Small tables with named rows and columns. After each table, cells are looked up by row and column.

pupemo:
,dete,rar,fam
diveruv,87.03,-58.19,87.08
gunegi,-10.06,39.24,-10.29
sez,-10.75,40.22,-10.63
beva,69.05,-39.76,69.56
derude,-10.06,39.24,-10.29
munav,-9.88,39.00,-10.20
sazib,53.03,-23.85,53.26
dumomo,-29.75,59.16,-30.02
kig,-2.70,31.70,-3.11
ris,-19.12,48.10,-19.77
dugefa,62.54,-33.56,62.60

fam of gunegi is -10.29
fam of sazib is 53.26
dete of diveruv is 87.03
rar of sazib is -23.85
dete of dumomo is -29.75
fam of derude is -10.29
dete of beva is 69.05
fam of diveruv is 87.08
rar of munav is 39.00
rar of ris is 48.10
dete of gunegi is -10.06
dete of ris is -19.12
rar of sez is 40.22
fam of munav is -10.20
dete of sazib is 53.03
rar of kig is 31.70
rar of dugefa is -33.56

Table gula
         sok  tipeve  pirir
pataker   40      40     19
baze      43      43     44
dop       48      48     33
kapu      52      52     26
zanovo    50      50     55
vuv       43      43     23
mus       47      47     31
ros       49      49      5
gamapek   41      41     49
kopip     60      60     30
kub       48      48     76
muz       53      53     34

What is the pirir of muz in gula?
34
What is the pirir of baze in gula?
44
What is the tipeve of pataker in gula?
40
What is the pirir of kub in gula?
76
What is the tipeve of gamapek in gula?
41
What is the sok of zanovo in gula?
50
What is the sok of kopip in gula?
60
What is the tipeve of mus in gula?
47
What is the sok of pataker in gula?
40
What is the pirir of kapu in gula?
26
What is the pirir of zanovo in gula?
55
What is the sok of muz in gula?
53
What is the tipeve of kapu in gula?
52
What is the pirir of pataker in gula?
19
What is the pirir of ros in gula?
5
What is the tipeve of kub in gula?
48
What is the sok of dop in gula?
48
What is the tipeve of muz in gula?
53
What is the pirir of gamapek in gula?
49
What is the tipeve of kopip in gula?
60

beb
         pimomi  favu  fas  zazofe  mizu
puden       -68     6  -32     -16    -3
gir          -5   -22  -44      22   -14
rad         -20   -26  -32     -52   -94
depemut       4   -34  -53      -3   -56
buraba      -13   -21  -32       4    70
vube        -17   -11   19      -2    -7
kemufek      45   -33    5     -24   -12
kegupo       18   -48  -21      25    92
diger        14   -11   28       4     2

zazofe of vube: -2
zazofe of puden: -16
pimomi of gir: -5
mizu of buraba: 70
mizu of vube: -7
mizu of gir: -14
favu of kegupo: -48
favu of diger: -11
fas of kegupo: -21
favu of puden: 6
fas of vube: 19
fas of rad: -32
fas of puden: -32
zazofe of kegupo: 25
Which row has the largest zazofe? kegupo

mur =
,togukob,bisiki,vedifi,metan,rifasol
zun,0.903,0.883,0.682,0.676,0.797
nubusel,0.705,0.813,0.589,0.942,0.776
bokapab,0.695,0.805,0.564,0.959,0.769
rete,0.669,0.461,0.580,0.879,0.770
kel,0.787,0.359,0.858,0.826,0.800
zomemul,0.804,0.803,0.811,0.885,0.778
zapo,0.726,0.848,0.297,0.729,0.787
bufelu,0.709,0.671,0.804,0.187,0.727
noko,0.919,0.877,0.673,0.683,0.798
figi,0.419,0.833,0.668,0.854,0.427

rifasol of kel: 0.800
rifasol of figi: 0.427
metan of bokapab: 0.959
metan of zun: 0.676
rifasol of zomemul: 0.778
bisiki of bokapab: 0.805
vedifi of zomemul: 0.811
bisiki of zomemul: 0.803
togukob of rete: 0.669
vedifi of bokapab: 0.564
metan of zomemul: 0.885
bisiki of kel: 0.359
bisiki of zapo: 0.848
vedifi of kel: 0.858
bisiki of rete: 0.461
rifasol of bokapab: 0.769
togukob of nubusel: 0.705
metan of nubusel: 0.942
vedifi of nubusel: 0.589
vedifi of zun: 0.682

vuv =
	megus	tav	mugep
devetas	0.6	0.4	0.3
kura	0.8	0.3	0.5
dag	0.5	0.5	0.5
dup	0.5	0.4	0.5
fira	0.5	0.7	0.5
zes	0.4	0.4	0.5
kenilo	0.2	0.4	0.6
kesar	0.3	0.4	0.5
vulas	0.5	0.5	0.5
romirun	0.5	0.6	0.5
fipus	0.4	0.6	0.5
fup	0.4	0.4	0.4
pevura	0.4	0.6	0.6

What is the megus of fipus in vuv? 0.4
What is the mugep of fup in vuv? 0.4
What is the megus of kesar in vuv? 0.3
What is the tav of fira in vuv? 0.7
What is the mugep of kenilo in vuv? 0.6
What is the tav of kesar in vuv? 0.4
What is the megus of zes in vuv? 0.4
What is the tav of fipus in vuv? 0.6
What is the mugep of fipus in vuv? 0.5
What is the tav of dup in vuv? 0.4
What is the mugep of fira in vuv? 0.5
Row with the largest megus: kura

pofinu:
          siku  kiror   ziv  tuvosin    gis    bir   piv  tavoba   keru  patiseb
gukedu   -0.33   0.20  0.04    -0.33   0.18   0.53  0.20   -0.18  -0.05     0.14
vibo     -0.12   0.20  0.28    -0.05  -0.04   0.39  0.17    0.25  -0.17    -0.14
zefenu   -0.18   0.50  0.39     0.16   0.10  -0.03  0.33    0.25  -0.17    -0.04
vamo     -0.09   0.49  0.39     0.16   0.09   0.05  0.26   -0.08  -0.05    -0.14
bof      -0.64   0.19  0.14    -0.33   0.01  -0.03  0.16    0.02  -0.07     0.13
munu     -0.09   0.37  0.30    -0.12   0.17   0.28  0.33   -0.04  -0.12    -0.10
purinis  -0.64   0.40  0.04    -0.22  -0.03   0.53  0.22   -0.03  -0.06     0.02

vamo, tuvosin: 0.16
purinis, kiror: 0.40
purinis, bir: 0.53
vamo, patiseb: -0.14
vibo, keru: -0.17
vibo, tuvosin: -0.05
purinis, tavoba: -0.03
vibo, kiror: 0.20
gukedu, gis: 0.18
zefenu, bir: -0.03
zefenu, patiseb: -0.04
bof, siku: -0.64
gukedu, tavoba: -0.18
purinis, patiseb: 0.02

